[[ 1.7  0.8  1.2  2.0  0.3  0.7  0.3  1.5  0.5  0.8]
 [ 2.6  0.2  1.0 -0.3 -1.6  1.9 -0.7  0.7 -0.3  0.8]
 [ 2.1  1.0  0.9  1.7  0.6  0.7 -0.3  1.0 -0.4  1.1]
 [ 1.2  1.4  0.9  0.7  0.8  1.1  0.2  1.2  0.5  0.9]
 [ 1.7  0.9  1.2  0.2 -0.8  2.0 -0.3  1.3  0.4  0.4]
 [ 1.4  0.8  0.8 -1.2 -1.5  2.0 -0.8  0.8  0.1 -0.1]
 [ 1.4  1.4  0.4 -0.9 -1.5  2.0 -0.8  1.5  0.9 -0.2]
 [ 1.8  1.5  1.1  0.5 -0.6  1.8 -0.3  1.4  1.4  0.1]
 [ 2.2  0.4  0.4 -1.0 -1.6  1.6 -0.9  1.4  1.0  1.3]
 [ 1.2  1.1  0.8  1.3 -0.1  0.9  0.3  1.9  1.3  0.7]] ⇒ 1.1

[[-0.10 -0.17 -0.03 -0.09  0.11 -0.17]
 [-0.02 -0.03 -0.03 -0.12 -0.21 -0.10]
 [-0.12  0.10 -0.07  0.04 -0.20 -0.01]
 [-0.05 -0.05 -0.01 -0.07  0.02  0.07]
 [-0.08 -0.17 -0.01 -0.08  0.14 -0.07]] ⇒ -0.17

[[ 1.1  1.3  1.1  1.7  0.9  2.1  1.4  1.3  1.2  1.5  1.4  1.7]
 [-0.2  2.4  1.3  1.2  1.2  1.6  1.2  0.3  1.2  0.6  1.4  1.1]
 [ 1.5  2.0  0.6  1.0  1.8  1.8  1.3  0.9  1.2  1.3  1.4  1.5]
 [ 0.8  1.4  1.2  1.6  1.1  1.2  1.0 -1.7  1.1  1.7  1.6  1.4]
 [ 0.9  1.5  1.8  1.5  1.7  2.9  1.5  1.3  2.4  1.6  1.4  1.3]
 [ 0.5  1.5  1.1  1.5  1.7  1.9  1.3  1.4  1.9  1.2  1.6  2.1]
 [ 2.2  1.3  1.8  1.4  1.7  3.0  1.5  2.7  1.8  1.2  1.4  1.5]
 [ 0.8  1.7  1.1  1.4  1.5  1.8  1.8  0.6  1.5  1.0  1.7  1.9]] ⇒ 1.7

[[-203.8  -72.1  -43.1  271.7 -228.1  -35.0]
 [-109.2  -36.4  -58.2 -210.8  -46.9  -72.0]
 [-100.4 -129.3 -107.2  -70.9    0.6  -83.4]
 [ -12.5  -55.1  -68.2  -35.6  -75.7  -24.8]
 [-127.1   64.1 -208.6 -217.0 -225.8 -265.1]
 [ -17.0  -76.8   16.4    2.5  -97.4   23.1]
 [ 102.8    0.6   25.9  -81.1   48.8    6.6]
 [ -63.2 -157.2  -11.4 -112.3 -117.6   92.8]] ⇒ -157.2

[[ 1.35  0.34  0.43 -0.26  1.27  0.64 -0.35 -1.86  0.33  0.64]
 [ 0.21  0.17 -0.28  0.43  1.49  0.58  0.05 -0.32  1.58  0.16]
 [ 0.85  0.15 -0.49  0.39  0.94  0.85  0.09 -0.35  0.28 -0.06]
 [ 0.29 -0.91  0.53  0.47  0.49  0.64  1.06  1.46 -0.04  0.76]
 [-0.24 -0.05  1.27 -1.18 -1.78 -0.14 -0.13  1.46 -0.41 -0.02]
 [-1.02 -0.96  0.22  2.54  1.15  0.48  1.15  1.98  0.21  1.19]
 [ 0.59 -0.23 -0.38  0.18  0.99  0.46  0.36 -0.85  0.65  1.33]] ⇒ -0.23

[[-0.20 -0.15 -0.03 -0.17  0.15  0.14 -0.14  0.25]
 [ 0.09  0.03  0.19 -0.19  0.23  0.20  0.25  0.09]
 [-0.19 -0.14  0.16  0.24 -0.14  0.15  0.07 -0.09]
 [-0.01  0.00  0.01  0.20  0.15 -0.05  0.21  0.24]
 [ 0.20  0.08  0.20  0.24  0.22 -0.16 -0.02 -0.11]
 [ 0.03  0.22 -0.13 -0.05 -0.19 -0.13 -0.02  0.01]
 [ 0.23  0.05  0.01  0.20 -0.07 -0.13 -0.04  0.05]
 [ 0.11 -0.11  0.14 -0.19 -0.16  0.16  0.21 -0.02]
 [ 0.09  0.03 -0.09 -0.19 -0.12  0.19  0.20  0.08]
 [ 0.23  0.17  0.19  0.03  0.21 -0.02 -0.06  0.09]
 [ 0.04  0.23 -0.03  0.04 -0.05 -0.03  0.01  0.22]] ⇒ 0.23
---
array([[4, 1, 3, 2, 4],
       [5, 8, 5, 7, 4]]) Answer: 7

array([[-270, -371, -701, -365, -241, -310],
       [ -54, -587,  501,  555, -216, -373]]) Answer: -216

array([[9569, 4165, 4572, 6381, 3006, 7051],
       [8835, 3861, 4725, 5877, 2476, 8291]]) Answer: 2476

array([[-478, -370, -215, -286, -421, -494, -556],
       [-457, -432, -613, -326, -527, -180,  814]]) Answer: -180

array([[-12, -31,  15, -40,  26,  -6],
       [ 41,  -2,  31, -34,  24, -42]]) Answer: 24

array([[36, 38, 44, 29],
       [89, 24, 84, 98]]) Answer: 84

array([[736, 732, 221, 837, 384],
       [508, 541, 877, 234, 941]]) Answer: 234

array([[ 62, 159,  93, 159, 169],
       [213,   7,  33,  95,  78]]) Answer: 95
---
-52	16	45	36	15	77
15	46	100	29	2	29
==> 15

35	63	-4	-51	32	17
25	26	-1	-68	16	26
38	81	-6	-37	41	11
==> 25

7	7	-93	20	-18
7	-31	-20	2	58
==> 7

-15	49	-21	-16	-81	13
-1	6	1	-2	-14	3
==> -1

85	-20	-1	-2
71	43	23	-20
==> 71

7	-25	-45	18	11
41	-24	-83	48	24
==> 41
---
[-101.82  121.65    9.75  159.45   38.39] => -101.82
[-0.122  0.151  0.086  0.002 -0.189 -0.049 -0.159] => -0.122
[-1.3 -0.1  1.7  0.9  0.2] => -1.3
[ -30.112 -116.022   80.820  -40.999   61.516  133.060] => -30.112
[-0.8  1.1  1.2 -0.9] => -0.8
[-1.338  0.902 -0.260  1.227 -0.476 -0.640] => -1.338
[-0.26 -0.78 -1.87  1.25  0.68] => -0.26
---
array([ -1, -38, -24,  27,  23, -16, -18]) gives 27, -38

array([3243, 5418, 6167, 4791, 2893, 9758, 5790]) gives 9758, 2893

array([[ 536, -801,  687,   42,  280, -555],
       [-314, -153,  143, -604,  108,  579],
       [ 220, -819,  665, -377,  319,  120]]) gives 687, -819

array([ 446,  474,  101,  516,  473, -525,  360]) gives 516, -525

array([75, 78, 68, 85, 19, 63]) gives 85, 19

array([[7, 7, 5, 7, 4],
       [1, 7, 6, 7, 8]]) gives 8, 1

array([32, 35, 12, 40, 98, 74, 17]) gives 98, 12

array([[832, 894, 824, 745, 293, 463, 708],
       [263, 221, 358,  74, 968, 979, 256]]) gives 979, 74

array([-654,  734,  383, -624, -335, -742, -852]) gives 734, -852

array([6816, 2093, 7462, 1787, 7936]) gives 7936, 1787
---
Q: -9,-69,-11,-6,83
A: -11

Q: -31,-3,-17,101,-42,-7,3
A: -31

Q: 19,70,78,57,48,-18,-21
A: -18

Q: 2,-78,-68,-11,-6,-109,20
A: -78

Q:
4,-6,8,1
-42,82,-82,-12
A: -42

Q: 6,88,94,-34
A: 6
